Each row of this table is followed by its label. One hidden rule gives the labels. It looks at one to three of the table's principal directions, none of them among the few with the most spread.
[ 1.2 -1.1  0.4 -0.8 -0.3  0.5  0.9 -0.8 -0.2 -2.2  0.2 -0.7 -1.2 -0.1
  0.3  0.1 -0.5 -1.8 -1.   0.3  0.4 -0.1  0.2 -0.3 -0.4  0.1  0.   1.4
 -1.8  1.2  1.1 -0.5 -1.3  0.   0.   1.3] e
[ 1.8 -1.5  1.5  0.3  1.   0.   0.5 -1.3 -0.6 -3.6  0.  -0.6 -0.1  0.4
 -0.5  0.5 -1.  -1.7 -0.1  0.8 -0.4 -0.7 -0.4 -1.1 -0.8 -0.4 -1.   2.9
 -2.8  1.3  1.7 -1.3 -1.9 -0.6 -1.   1.4] x
[ 1.1 -1.  -1.1 -1.3  0.6  0.1  1.5  0.6 -1.  -0.6 -0.4 -1.1 -0.6 -0.5
  1.1 -1.  -1.8 -1.1 -0.4  0.4 -0.5 -0.3  0.8 -0.8 -0.4 -0.9  0.2  0.1
 -1.6  0.3  1.4  0.2 -0.7  0.3 -0.2  0.3] d
[ 1.  -1.1  0.4 -0.2 -0.2  0.   2.  -0.2 -1.4  0.6 -0.6 -0.9  0.4 -3.1
  1.   0.9 -0.9 -1.9  0.4  0.6  0.2 -0.1  1.3  0.3 -2.2  0.1 -0.1  0.3
 -1.6  0.1  0.9  1.4  0.2 -0.1  0.6  0. ] d
[ 0.4 -0.7 -0.7 -0.7 -0.6  0.   1.6  0.9 -1.1  0.9 -0.6 -0.7  0.  -0.8
  1.3  0.4 -0.8 -0.5  0.2  0.1  0.  -0.3  0.8 -0.8 -0.9 -0.7  0.6 -0.1
 -0.8 -0.3  1.4  1.4  0.6  0.4  0.2 -0.3] x
[ 0.2 -0.6 -1.4 -1.2 -0.3 -1.   1.3  1.4 -1.1  1.1 -0.6 -0.6 -1.2  0.3
  2.7  1.7 -1.2  0.6  2.5 -0.1  0.2 -0.7 -0.4 -1.  -1.1 -3.2  0.8  0.2
 -0.7  0.8  1.5  1.9  1.2  0.3 -0.3 -0.2] d
[ 1.6 -0.6  0.  -0.3  0.5  1.7 -0.4 -0.2 -0.2 -0.3 -0.5 -0.8  0.6  0.9
 -0.2 -0.2 -0.6 -1.6  0.3  0.8 -1.4 -0.2 -1.3 -0.6 -0.2  0.   0.5  0.5
 -1.2  0.1  0.7  0.  -0.7 -0.2 -1.6  0.9] d
[-1.3  0.6  0.2 -0.1  1.4 -1.5 -1.9 -0.9  0.  -0.4 -0.3  1.5 -2.1 -1.2
 -0.5  1.3 -0.7  0.3  0.2 -1.3 -0.1  0.  -0.3 -0.4  0.2 -1.8 -1.5 -0.8
 -1.2  0.8 -0.6 -0.8  0.  -1.   0.3 -0.9] h
[-0.2 -0.1  2.5  2.2 -0.5  0.   0.  -0.6  0.  -0.5 -0.1  0.   2.8  2.2
 -2.2  1.3  2.3  0.6  0.7  0.8 -0.8 -0.7 -0.2 -2.1  0.5  2.2 -0.7  1.8
  0.9 -0.2 -0.3 -0.4  0.1 -1.1 -1.   0.5] x
[ 0.   0.9 -0.2 -1.  -2.   0.5 -1.1 -1.6  1.9  1.4 -1.   0.9 -0.6  1.7
 -1.5 -0.2  1.2  1.4  1.   0.   2.9  1.6 -1.9  3.6 -0.2  1.6  1.8 -0.9
  3.9  0.4 -3.5 -0.8 -1.   0.   0.1  0.1] d
[ 0.2 -0.1 -2.2 -1.9 -1.7  0.3  0.7  1.3  0.   1.1  0.5 -0.4 -1.4  0.6
  1.3 -0.4 -0.5  0.6 -0.6 -0.5 -0.1  0.4  0.5 -0.6 -0.1 -1.5  1.4 -1.1
  0.2  0.4  1.5  0.3 -0.4  1.2  0.2 -0.1] e
[-1.6  1.  -2.1  0.1 -0.1  0.8 -3.3 -0.9  0.   0.9 -0.3  1.5 -0.9 -0.8
 -1.  -2.9 -1.1 -0.2 -2.4 -0.2 -2.   1.2  0.  -0.2  1.  -1.2 -1.5 -2.5
 -0.6  0.1  0.  -1.4 -0.7  1.2 -0.6 -1.3] x
[ 0.4 -0.2  0.1  1.  -0.4  1.5 -0.9 -0.3  1.1 -1.8  0.4  0.2 -0.2  2.8
 -0.5 -1.4  1.  -0.6 -1.6  0.4 -0.1 -0.3 -1.  -0.3  2.   0.6 -0.2  0.8
  0.1 -0.1  0.1 -0.9 -0.1  0.1 -0.5  1.1] d
[ 1.1 -0.2 -0.3 -0.7 -0.4  1.2  0.4 -0.8 -0.2  1.4 -1.3 -0.5  0.6 -0.5
 -0.5 -0.7 -0.5 -0.9  0.7  1.   0.5  0.8 -0.7  1.5 -1.   1.1  0.9 -0.6
  0.8 -0.1 -1.2  0.4 -0.6 -0.1 -0.4  0.1] h
[ 0.5 -0.6 -1.9 -1.3 -2.2 -0.2  1.5  0.8 -0.7  0.8  0.1 -0.8 -0.9 -1.
  1.6  0.3 -0.5 -0.4 -0.8 -0.1 -0.1  0.7  1.2 -0.5 -1.3 -1.9  0.4 -0.4
 -1.   1.2  2.   1.1 -0.2  1.1  0.7 -0.2] e
[-0.6  1.3 -0.2 -0.2  2.3 -0.6 -1.1  0.8  0.6  0.4  0.1  0.3  0.4  0.1
 -0.5 -0.7 -0.5  1.4  0.4 -0.8 -0.1  0.1 -0.6  0.8  1.   0.3  0.2 -1.
  1.2 -1.2 -1.5 -0.4  0.4 -0.4 -0.1 -0.8] d
[-1.1  1.   0.   0.  -0.2  0.3 -1.2 -0.2  1.1 -0.1  0.7  0.8 -0.3  1.2
 -1.  -1.5  1.1  0.8 -1.  -0.5  0.   0.2  0.   0.9  1.6  1.1  0.1 -0.8
  1.9 -0.5 -1.5 -1.  -0.2  0.   0.2 -0.1] e
[-0.3 -1.3  0.2  0.6 -2.2 -2.2  1.   0.1 -0.7 -1.2  0.5  0.  -1.   0.
  1.   2.8  0.6 -0.2  0.6 -0.2 -0.3 -1.4  1.7 -2.  -1.5 -2.7 -1.4  2.1
 -2.   2.1  2.7  0.3 -0.5  0.   0.2  0.4] e
[ 0.8  0.2  0.  -0.8  0.   0.5  0.9  0.2  0.5 -0.1  0.4 -0.8 -0.2 -0.7
  0.7 -0.2  0.  -0.2 -0.2 -0.3  1.2  0.8 -0.3  2.  -0.5  1.   1.4  0.1
  0.6 -0.2 -0.7  0.5  0.   0.4  0.9  0.4] e
[-0.7  0.1 -2.2 -1.7  0.5 -0.8  0.4  1.  -1.   0.6 -0.2 -0.4 -2.1 -1.
  2.1 -0.7 -1.9  0.1  0.1 -0.5 -0.4  0.2  0.4 -0.7 -0.1 -2.5  0.1 -1.1
 -1.1  0.8  0.9  0.8  0.4  0.9  0.3 -0.7] e
[ 1.6 -0.8  3.1  2.6  2.4  1.   0.  -0.7  0.4 -3.7  0.9 -0.8  3.3 -0.5
 -1.2  0.   0.8 -2.3 -0.1  1.8 -0.5 -1.  -0.3  0.9  0.3  2.4 -1.8  3.
 -1.3 -0.8 -0.1  0.1  0.  -1.1 -0.9  1.9] e
[-0.3  0.5 -0.7 -1.1 -1.  -0.4  0.2  1.  -0.1  1.8 -0.3  0.  -0.2  0.1
  0.5  0.8  0.1  1.1  0.8 -0.9  0.4  0.1  0.1  0.2 -0.5 -0.5  1.4 -0.8
  1.3 -0.5  0.   0.9  0.5  0.2  0.1 -0.8] x
[ 0.5  0.5 -0.9 -0.8 -0.9  1.7 -0.1 -0.6 -0.2  1.7 -0.9 -0.5  0.6 -0.3
 -0.5 -1.4 -0.3  0.1 -0.7  0.6  0.2  2.  -1.   0.6 -0.5  1.5  1.4 -1.2
  0.9 -0.1 -0.8  0.  -0.6  1.2 -0.2 -0.3] x
[ 1.7 -1.   2.2  1.8  3.3  1.3  1.6  0.  -0.2 -2.5  1.2 -0.9  2.3  1.8
 -0.6 -3.  -0.5  0.1 -0.4  1.3 -0.7 -1.3 -0.2 -0.8  1.3  3.1  0.4  2.1
 -0.4 -1.8  0.2 -2.4 -0.7 -0.2 -0.4  1.5] h
[-1.  -0.6 -0.4  0.7 -0.1  0.   0.3  0.5 -0.6 -0.3  0.7  0.4  0.1 -0.3
  0.8 -0.9  0.  -0.4 -0.5  0.9 -0.9 -1.   1.4 -1.3  1.1 -0.8 -1.6 -0.5
 -0.5 -0.2  1.2  0.6  1.   0.1 -0.1  0.1] e
[ 0.2 -0.8 -0.7  0.8 -0.5  0.3 -0.7  0.7  0.1 -2.2  0.2 -0.6  0.2  2.3
  0.  -0.2  0.5 -2.  -1.4  0.8 -2.7 -1.7  0.7 -2.8  1.5 -1.8 -2.1  1.2
 -2.2  1.   2.4  0.1 -0.4 -0.3 -1.8  1. ] d
[-0.3 -0.5  0.9  1.   1.1 -0.7 -1.4 -0.6 -0.1 -2.1  0.5  0.7 -0.2  0.
 -0.7  0.7 -0.3 -0.8  0.   0.2 -1.2 -1.2  0.1 -1.3  0.3 -1.1 -2.   1.
 -1.9  0.7  1.  -1.  -0.7 -0.6 -1.   0.5] e
[-0.3 -0.3 -0.8 -1.3  0.4 -1.  -0.7  0.2  0.3 -1.1  0.6  0.7 -2.7  1.5
  0.2  0.1 -0.8  0.6 -0.2 -1.  -0.5 -1.   0.1 -1.6  1.  -2.2 -0.3 -0.4
 -0.8  1.   1.1 -1.6 -1.1 -0.4 -0.3  0.3] h
[ 2.3 -1.9  0.5 -1.3  0.   1.2  3.3 -0.5 -1.9 -1.1 -0.3 -1.5 -0.5 -0.8
  1.3 -0.4 -1.3 -2.1  0.   0.8 -0.1  0.   0.4 -1.1 -1.4  0.2  0.8  1.4
 -2.   0.8  1.8  0.4 -0.6 -0.3  0.3  1.1] e
[ 1.1 -0.8 -0.3  0.1  0.   1.   1.4  0.7 -0.8  1.2 -0.6 -0.8  1.5 -0.9
  0.5 -0.5 -0.7 -0.6  0.2  1.   0.  -0.1  0.4 -0.1 -0.8  0.6  0.7 -0.3
 -0.3 -1.1  0.8  1.   0.5  0.5 -0.2 -0.1] d
[-0.4 -0.1 -0.5  0.   0.2 -0.1 -1.  -0.4 -0.2 -0.3 -0.4  0.5 -1.   0.8
 -0.2 -0.3 -0.4 -0.4 -0.4 -0.1 -1.1 -0.5 -0.2 -1.3  0.7 -1.3 -1.  -0.3
 -0.9  0.6  0.4 -0.5 -0.2 -0.4 -0.6 -0.2] h
[ 0.2  0.9 -2.  -2.3 -0.7  0.6  0.9  0.6  0.7  1.6 -0.1 -0.8 -1.4  0.
  0.8 -1.9 -0.6  1.  -1.1 -0.7  1.8  1.8 -0.2  1.9  0.2  1.1  2.5 -1.9
  1.8 -0.1 -1.4 -0.1 -0.5  1.4  1.4 -0.3] h
[ 0.4 -0.2 -0.2 -0.9  0.4 -0.3  0.7  0.8 -0.3 -0.2  0.3 -0.4 -0.5 -0.3
  0.9  0.5 -0.6 -0.2  0.5 -0.4  0.  -0.5  0.3  0.2 -0.5 -0.8  0.6  0.3
 -0.3 -0.1  0.6  0.5  0.  -0.2  0.1  0.1] e
[ 0.8 -0.2  2.1  0.5  0.6  0.9 -0.2 -1.   0.6 -2.6 -0.4 -0.1  0.9  4.
 -2.  -0.2  1.3 -0.1  0.3  0.4  0.3 -0.7 -1.7 -0.5  1.7  2.1  0.3  2.3
  1.2 -0.3 -1.1 -1.1 -0.6 -1.5 -1.4  1.2] x
[ 1.8 -1.9 -0.3  0.4  2.1 -0.3  1.3  0.8 -1.5 -3.3  0.4 -1.5  0.1 -0.8
  2.1 -0.1 -2.5 -2.1 -0.1  1.1 -1.7 -1.4  0.5 -2.2 -0.8 -2.7 -1.6  2.6
 -4.7  1.   3.8  0.3 -0.4  0.4 -1.   1.1] e
[ 0.5 -0.1 -0.3 -0.3 -1.1  0.2  0.7  0.5  0.1  1.7 -0.7 -0.7  1.3 -0.1
  0.3  1.2  0.7 -0.1  1.9  1.   0.5  0.1 -0.3  0.9 -1.   0.3  0.7 -0.3
  1.3  0.  -0.7  1.9  0.6 -0.2 -0.5  0.3] h
[-1.3  0.7 -1.3 -1.1 -1.  -1.1  0.1  0.7  0.1  2.  -0.2  0.2 -1.6 -0.4
  1.1  0.5 -0.2  1.4  0.4 -1.1  0.9  0.4  0.4  0.4 -0.3 -0.8  1.1 -1.5
  1.   0.3 -0.6  0.5  0.4  0.8  1.  -0.9] d
[-0.8 -0.4 -1.5 -0.2 -1.7  0.  -0.1 -0.2 -0.1  0.8 -0.3  0.7 -0.7  0.3
  0.  -1.4 -0.3  0.2 -0.8  0.7  0.1  0.   1.  -0.5  0.4 -0.7 -0.6 -1.3
  0.4  0.4  0.5 -0.4 -0.5  0.9 -0.1 -0.3] e
[-0.2  0.3  0.8  1.5 -1.2 -0.2  0.1  0.1  0.5  1.1 -0.6 -0.4  2.7 -0.7
 -0.7  1.9  1.9 -0.4  1.   1.1  0.5  0.2  0.2  0.9 -0.7  1.1 -0.8  0.3
  1.1 -0.1 -1.1  2.1  1.2 -0.5 -0.2 -0.1] h
[-1.2  0.4 -0.9  0.  -3.6 -1.3  0.4  0.2  0.1  3.2 -0.8  0.1 -0.3 -0.2
  0.6  2.7  1.5  1.2  1.3 -0.4  0.8  0.7  0.5 -0.2 -1.6 -1.   0.6 -0.9
  1.3  1.3 -0.3  1.5  0.6  0.6  0.8 -0.9] d
[-0.5 -0.1  1.   0.9  0.1  0.4 -0.1 -0.4 -0.1 -0.8  0.9  0.4  0.   0.6
 -0.3 -0.3  0.8 -0.1 -0.7 -0.1 -0.9 -0.5  0.3 -1.3  1.   0.6 -0.6  0.4
 -0.3 -0.1  0.4 -0.7  0.2 -0.3  0.2  0.4] d
[-1.8  0.   2.2  3.7  0.3 -2.5 -0.9 -0.3 -0.1 -2.3  1.6  1.4  0.5  0.
 -0.5  1.6  1.8  0.5 -0.4 -0.7 -1.6 -1.9  1.8 -1.8  0.4 -1.2 -3.4  2.3
 -1.5  0.5  1.1 -1.   0.9 -0.9  0.8 -0.4] h
[-0.7  1.  -0.7  0.  -2.7  0.8 -0.4 -1.1  0.8  2.5 -0.8  0.1  0.9 -0.1
 -1.5 -1.4  1.5  0.5 -1.   0.5  1.   2.   0.2  1.9 -0.2  2.6  0.9 -1.7
  2.8  0.1 -2.4 -0.3 -0.7  1.   0.6 -0.6] d
[-0.9  0.9 -2.  -0.7 -0.1 -0.5  0.3  1.9  0.4  2.6  0.6  0.1  0.6 -1.5
  1.4 -0.9 -0.3  1.7  0.5 -0.1  0.8  0.6  0.9  1.9  0.  -0.4  0.9 -2.4
  2.1 -1.4 -0.6  1.4  1.3  1.3  0.9 -1.1] e
[ 0.1  0.5 -0.6  0.1  2.4 -0.5  0.1  2.2  0.4  1.1  0.3 -0.6  2.  -0.6
  1.4 -0.2 -0.8  0.9  2.6  0.6  0.3 -1.  -0.3  2.1  0.  -0.2  0.6 -0.5
  1.4 -1.9 -0.9  1.8  1.6  0.1 -0.6 -0.1] e
[-0.3 -0.7 -0.1 -1.2  0.4 -2.1  1.2  0.6 -0.8  0.1 -0.1 -0.1 -1.3 -1.6
  1.7  2.2 -1.2  0.3  2.4 -0.2  1.  -1.   0.8  0.  -1.6 -1.9  0.   0.3
 -0.8  0.8  0.6  1.1  0.2 -0.2  0.4  0. ] x
[-1.1  0.9 -0.2  0.4  1.  -1.  -1.5  0.4  0.9  0.7  0.   1.   0.3 -0.1
 -0.8  0.3  0.2  1.1  0.5 -0.4  0.1 -0.4  0.1  0.7  0.8 -0.3 -0.8 -1.3
  1.1 -0.8 -1.2 -0.2  0.4 -0.6 -0.2 -0.7] h
[ 0.9 -0.6 -0.3 -0.4 -0.1 -0.6  1.5  0.8 -0.4  0.3 -0.8 -0.8  0.7  0.1
  0.6  1.  -0.5  0.1  1.3  0.4  0.8 -0.5  0.1 -0.1 -0.8 -0.5  0.4  0.6
  0.1 -0.1  0.4  1.2  0.4 -0.3 -0.3  0. ] d
[ 1.   0.3  1.5 -0.2  0.2  0.9  1.7 -0.1  0.1  1.8 -0.4 -0.8  2.4 -1.3
 -1.1 -0.2  1.  -0.1  0.7  0.4  1.3  0.6  0.3  2.4 -0.9  4.   1.9 -0.5
  2.5 -1.9 -2.4  0.7  0.2 -0.7  0.8  0. ] d
[ 1.  -0.9  1.   0.5  1.6  0.1  1.7  0.3 -1.3  0.  -0.3 -0.4  0.4  0.1
  0.3 -0.3 -1.2  0.4  0.3 -0.1 -0.2 -0.7  0.1 -1.9 -0.4  0.6  0.8  0.7
 -1.2 -1.1  1.  -0.8  0.2 -0.2  0.2 -0.2] d
[ 1.7 -1.   1.4  0.3  1.8  0.   1.5 -0.2 -1.  -2.1 -0.3 -1.2  0.9  0.3
  0.3  0.  -1.  -1.   0.8  0.5 -0.5 -0.8 -0.3 -0.6 -0.8  0.3  0.1  2.5
 -1.5  0.1  0.8 -0.3 -0.6 -0.6 -0.6  0.9] d
[ 1.6 -0.4  1.   1.  -1.7  1.3  0.6 -0.6 -0.1  0.5 -1.1 -1.1  3.2 -2.1
 -0.4  2.2  1.3 -2.3  0.8  1.7  0.6  1.  -0.5  2.  -2.2  1.  -0.5  1.1
 -0.1  0.1 -0.1  3.1  1.  -0.4 -0.6  0.3] e
[ 0.6 -0.3  1.5  2.1  1.4 -0.1 -1.1 -0.4  0.3 -1.9  0.7  0.1  2.1 -0.4
 -1.1  0.9  0.5 -0.7  0.2  1.  -1.2 -0.6 -0.2 -0.4 -0.1 -0.1 -2.1  1.5
 -1.4  0.1  0.7 -0.4 -0.1 -0.7 -1.   0.7] d
[-1.1  0.4 -1.4 -0.6 -1.  -0.3  0.1  0.6 -0.2  1.8 -0.1  0.1 -0.4 -0.9
  1.1 -0.6 -0.2  0.7  0.4  0.1  0.5  0.4  0.6  0.9 -0.2 -0.5  0.5 -1.4
  1.1 -0.2 -0.4  1.   0.7  1.1  0.5 -0.6] x
Here are more rows. What is the label of each one?
[ 0.8 -0.1 -0.7 -1.1 -0.6 -0.1  1.2  0.7 -0.2  1.2 -0.2 -0.6  0.1 -0.1
  0.6 -0.5 -0.6  0.8  0.5 -0.4  0.8  0.3  0.3  1.2 -1.2  0.3  2.  -0.2
  1.1 -0.7  0.   0.  -0.5  0.7  0.4 -0.4] x
[-0.2  0.5 -0.3  1.3 -0.6  0.3  0.   0.   0.5  0.6  0.2 -0.6  1.5  0.2
 -0.2 -1.2  0.7  0.7 -0.9  0.6  0.   1.   0.   0.4  0.1  1.5  0.2  0.1
  0.6 -0.1 -0.6 -0.4 -0.1  1.3  0.4  0. ] d
[ 0.  -0.6 -1.1 -0.2 -0.3  0.1  0.6  0.8 -0.4 -0.3  0.5 -0.4 -0.7  0.1
  1.3 -0.5 -0.4 -0.7 -0.7  0.3 -1.1 -0.6  0.8 -1.4  0.4 -1.5 -0.5 -0.2
 -1.3  0.5  1.7  0.5  0.3  0.4 -0.1  0.3] h
[-0.3  0.1 -1.1 -0.2 -2.   1.2 -1.  -1.  -0.1  0.   0.1  0.6 -1.4 -1.
  0.4 -0.6  0.2 -1.1 -1.9 -0.2 -0.3  1.4 -0.2  0.6 -0.1 -1.3 -0.7 -0.6
 -0.8  1.   0.7  0.5  0.3  0.8  0.5 -0.4] e
[ 0.   0.9 -1.6 -1.3 -0.6  0.5  0.3  0.5  0.7  1.   0.1 -1.  -0.8  0.3
  0.8 -1.6 -0.2  0.6 -1.  -0.5  0.7  1.3 -0.3  1.4  0.2  0.8  1.9 -0.8
  1.   0.2 -1.  -0.2 -0.5  1.5  0.8  0. ] d
[ 0.4 -1.4  2.9  1.5 -0.3 -1.6  1.  -0.9 -0.5 -3.5  1.1  0.2 -0.2  1.4
 -0.6  2.2  1.1 -0.3  0.3 -0.3 -0.2 -2.   1.  -2.2 -0.6 -0.2 -1.2  3.8
 -1.8  1.2  1.9 -1.6 -1.1 -1.2  0.   1.2] x
[ 1.3 -0.7  0.9  0.2  2.4  0.5  0.2 -0.4 -0.9 -1.3 -0.5 -0.7  1.1 -2.2
 -0.2  0.2 -1.5 -1.9  0.1  0.8 -0.5 -0.1 -0.2 -0.2 -0.8  0.3 -1.   0.6
 -2.4 -0.3  0.6  0.4 -0.2 -0.6 -0.7  0.3] e
[ 0.6  0.   3.2  1.8  2.9  1.  -0.5 -1.7  0.1 -1.9 -0.1  0.5  2.4  1.1
 -2.6 -1.4  0.2  0.5  0.5  1.   0.6 -0.1 -1.6  0.5  1.1  3.7 -0.1  1.5
  1.1 -1.7 -2.  -1.9 -0.4 -1.1 -0.8  0.6] x
[-0.5 -0.1  0.7  1.   1.7 -0.8 -1.4 -0.8  0.  -1.3  0.1  1.  -0.7 -0.9
 -0.8  0.5 -0.4 -0.8 -0.3 -0.2 -1.1 -0.8  0.2 -1.1  0.5 -1.1 -2.3 -0.1
 -2.   0.6  0.3 -1.  -0.2 -1.1 -0.3  0. ] h
[-2.2  1.  -1.1  0.8 -2.1  0.  -1.  -0.2  0.2  2.9 -0.7  1.   1.1 -0.2
 -1.  -1.3  1.1  1.2 -0.5  0.5  0.   1.   0.8  0.4  0.5  1.  -0.4 -2.2
  2.5 -0.6 -1.6  0.4  0.7  0.9  0.1 -1.4] x
[-0.2  1.   1.   0.7 -2.6  0.2 -0.5 -0.4  1.4  1.2 -0.2 -0.1  1.3  0.6
 -1.5  2.5  3.3  0.   0.1 -0.4  0.7  0.9 -0.4  1.3 -0.3  1.5  0.2  0.1
  2.1  0.4 -1.7  1.2  0.5 -0.9  0.4  0. ] h
[-0.4  0.7 -0.7 -1.4 -0.5 -0.8 -0.1  0.9  0.1  1.   0.1 -0.1 -1.  -0.1
  0.8  1.  -0.1  0.8  0.6 -1.3  0.4  0.1  0.   0.6 -0.5 -1.   1.2 -0.5
  0.7  0.  -0.1  0.6  0.2  0.2  0.4 -0.6] x
[ 0.3  0.3  0.3  0.  -0.1  1.1 -1.7 -1.   0.8 -1.4 -0.3  0.1  0.   0.7
 -0.8  0.8  0.8 -1.3  0.   0.7 -0.2  0.7 -1.8  0.5  0.8 -0.3 -1.1  0.4
 -0.2  1.1 -0.6  0.8  0.1 -0.8 -1.2  0.9] e
[-1.2  1.1  0.2 -0.1 -2.  -0.3 -1.  -0.6  1.2  0.   0.5  0.4 -1.1  1.7
 -1.   0.3  2.2  0.4 -1.1 -1.1 -0.2  0.5  0.1  0.2  0.9  0.7  0.2  0.
  1.4  1.1 -1.3 -0.8 -0.7 -0.2  0.6  0.1] h
[-2.   1.7 -1.8 -2.1 -0.7 -1.3 -2.1  0.   0.2  2.4 -1.2  1.1 -2.4 -0.7
 -0.1  1.  -0.6  1.3  0.4 -1.9  0.3  1.1 -0.5  0.5  0.  -1.8  0.4 -2.5
  1.1  0.6 -1.5  0.5  0.2  0.1  0.2 -1.8] x
[-0.2 -0.1 -0.2 -0.5  0.9 -0.4 -0.9 -0.4 -0.4 -0.1 -0.8  0.5 -1.2  0.3
 -0.4  0.4 -0.8 -0.5  0.4 -0.4 -1.  -0.6 -0.3 -1.1  0.3 -1.4 -0.9 -0.4
 -0.9  0.5  0.  -0.4 -0.2 -1.  -0.7 -0.3] h
[ 0.5  0.6 -0.7  0.5 -0.1  1.4  0.5 -0.4  0.6  0.5 -0.2 -1.1  1.   0.4
 -0.1 -2.7  0.1  0.3 -1.7  0.8  0.6  1.9 -0.8  1.   0.5  2.4  1.1 -0.3
  0.7  0.  -1.3 -0.7 -0.5  1.7  0.6  0.3] d
[ 1.4 -0.1 -0.5 -0.9 -1.1  1.   1.   0.3 -0.5  1.  -0.7 -1.   0.8 -0.1
  0.3  0.3 -0.1 -0.4  0.3  0.1  0.   0.9 -0.5  0.6 -1.3  0.1  1.5  0.3
  0.3 -0.1  0.5  1.1  0.   0.2 -0.2 -0.2] e
[-0.4  0.7  0.2 -0.1  2.  -0.5 -0.1  0.8 -0.2  1.1 -0.3  0.   0.6 -2.
  0.3  0.4 -0.7  0.1  0.9 -0.5  0.  -0.2  0.2  1.  -0.2  0.1  0.  -1.
  0.2 -1.4 -1.   1.1  1.3 -0.6  0.3 -0.9] e
[-1.   0.9 -1.4 -0.7 -0.2 -0.5 -0.7  0.   0.4  2.  -0.7  0.3 -0.3 -0.6
  0.2 -0.5 -0.3  1.   0.9  0.2  0.7  1.  -0.4  1.3 -0.1 -0.3  0.3 -1.8
  1.5  0.2 -1.7  0.5  0.3  0.6  0.1 -0.7] h
[-0.3 -0.3 -1.1 -1.2 -1.3 -1.3  1.5  0.3 -1.   1.5 -0.7 -0.4 -0.7 -2.6
  1.3  0.7 -0.8 -0.5  0.7 -0.2  0.7  0.2  1.7  1.1 -2.1 -1.1  0.2 -0.5
 -0.2  0.6  0.3  1.4  0.   0.4  1.  -0.8] e
[-0.2  0.9 -1.9 -1.9  0.1 -0.1 -0.1  0.7  0.7  0.6  0.2 -0.5 -1.8 -0.5
  1.4 -0.9 -1.   0.5 -0.5 -0.9  1.   1.2 -0.4  1.8  0.1 -0.6  1.4 -1.2
  0.5  0.4 -0.7  0.3 -0.2  1.2  0.8 -0.2] d
[-0.7 -0.3  0.6  0.1 -1.8 -0.2  0.  -1.3  0.  -0.9  0.4  0.6 -1.5  0.4
 -0.5  0.4  1.1 -0.6 -1.2 -0.4 -0.1  0.   0.7 -0.8  0.1  0.2 -0.6  0.6
 -0.5  1.4  0.3 -1.  -0.9 -0.1  0.6  0.4] e
[-0.7  0.6 -0.5  0.7  0.5 -0.5 -0.9  0.2  0.   0.8  0.   0.9  0.2 -2.3
  0.4  0.4 -0.6  0.9 -0.1 -0.4  0.7  1.  -0.1  1.  -0.5 -1.  -0.7 -1.
 -0.3 -0.5  0.   0.6  1.2  0.6  0.7 -1.3] e
[ 0.8 -0.1  1.   0.6  0.1  0.7 -0.4 -0.8  1.  -0.9  0.1 -0.1  1.   1.5
 -1.3  0.3  1.   0.   0.4  0.8  0.6  0.2 -1.2  0.5  0.5  1.4  0.   0.7
  0.8  0.2 -0.9 -0.6 -0.6 -0.6 -0.7  1.1] h
[ 1.2 -0.6 -0.4 -0.3 -1.5  1.3  1.5  1.3 -0.5  0.   0.2 -1.2  1.   0.5
  0.9 -0.5  0.4 -1.3 -1.1  0.  -0.9 -0.5  1.  -0.4 -0.4  0.3  1.2  0.8
 -0.3 -0.9  1.9  1.1  0.3  0.5 -0.1  0.3] x
[-1.3  0.9 -1.3 -0.4  0.8  0.1 -2.  -0.3  0.   0.8 -0.5  1.  -0.9 -0.7
 -0.5 -1.7 -1.1  0.3 -0.9 -0.4 -0.8  0.6 -0.2  0.1  0.9 -0.8 -0.7 -1.9
  0.  -0.3 -0.7 -0.6  0.   0.4 -0.3 -1.1] x
